[[119 123 135 119 124 119 127 127 134 140 126 135 144 114]
 [121 137 120 126 142 124 143 127 122 131 126 129 129 129]
 [106 132 132 130 109 128 129 127 129 137 128 130 108 136]
 [138 125 127 115 126 132 130 121 116 122 124 122 132 136]
 [125 124 122 113 126 128 124 143 135 129 123 134 132 139]]
->
[[138 125 127 115 126 132 130 121 116 122 124 122 132 136]
 [125 124 122 113 126 128 124 143 135 129 123 134 132 139]
 [121 137 120 126 142 124 143 127 122 131 126 129 129 129]
 [119 123 135 119 124 119 127 127 134 140 126 135 144 114]
 [106 132 132 130 109 128 129 127 129 137 128 130 108 136]]

[[124 138 124 112 138 135 114 119 119 124 113 143 112 125 120 133]
 [123 111 132 136 115 116 135 130 130 129 135 122 136 130 131 131]
 [127 118 121 135 116 110 131 120 121 121 133 111 134 118 117 123]
 [106 116 130 108 107 120 116 112 112 111 107 116 110 117 107 149]]
->
[[127 118 121 135 116 110 131 120 121 121 133 111 134 118 117 123]
 [124 138 124 112 138 135 114 119 119 124 113 143 112 125 120 133]
 [123 111 132 136 115 116 135 130 130 129 135 122 136 130 131 131]
 [106 116 130 108 107 120 116 112 112 111 107 116 110 117 107 149]]

[[108 125 117 141 122 132 110 139]
 [104 136 139 126 103 114 121 130]
 [147 112 132 127 107 137 126 130]
 [135 114 130 132 109 146 127 138]
 [128 118 108 150 115 137 144 112]
 [110 146 140 119 143 100 121 116]
 [118 119 120 140 104 150 135 139]
 [132 108 125 137 103 147 116 145]
 [133 135 117 143 123 142 139 117]]
->
[[147 112 132 127 107 137 126 130]
 [135 114 130 132 109 146 127 138]
 [133 135 117 143 123 142 139 117]
 [132 108 125 137 103 147 116 145]
 [128 118 108 150 115 137 144 112]
 [118 119 120 140 104 150 135 139]
 [110 146 140 119 143 100 121 116]
 [108 125 117 141 122 132 110 139]
 [104 136 139 126 103 114 121 130]]

[[122 154 130 133 111 140 139 144]
 [142 128 127 122 120 133 133 132]]
->
[[142 128 127 122 120 133 133 132]
 [122 154 130 133 111 140 139 144]]

[[124 128 139 126]
 [114 131 133 138]
 [111 133 130 133]
 [122 139 139 114]
 [123 134 151 127]]
->
[[124 128 139 126]
 [123 134 151 127]
 [122 139 139 114]
 [114 131 133 138]
 [111 133 130 133]]

[[108 153 116 115 149 141]
 [105 143 117 118 137 143]
 [136 119 107 106 143 111]]
->
[[136 119 107 106 143 111]
 [108 153 116 115 149 141]
 [105 143 117 118 137 143]]

[[122 135 143 131 120 134 137 133 140 131 116 143 141 126 143 116]
 [105 109 128 111 138 120 114 122 125 116 116 118 119 123 129 110]
 [123 134 131 140 123 137 125 129 130 126 128 134 130 115 130 128]
 [135 133 132 123 129 134 131 126 132 133 145 134 128 129 138 123]]
->
[[135 133 132 123 129 134 131 126 132 133 145 134 128 129 138 123]
 [123 134 131 140 123 137 125 129 130 126 128 134 130 115 130 128]
 [122 135 143 131 120 134 137 133 140 131 116 143 141 126 143 116]
 [105 109 128 111 138 120 114 122 125 116 116 118 119 123 129 110]]

[[143 119 120 136]
 [121 127 131 114]
 [115 135 130 125]
 [125 126 120 136]
 [140 116 106 136]
 [109 133 128 122]
 [133 123 117 119]
 [123 132 119 117]
 [127 122 125 119]
 [134 128 118 135]]
->
[[143 119 120 136]
 [140 116 106 136]
 [134 128 118 135]
 [133 123 117 119]
 [127 122 125 119]
 [125 126 120 136]
 [123 132 119 117]
 [121 127 131 114]
 [115 135 130 125]
 [109 133 128 122]]
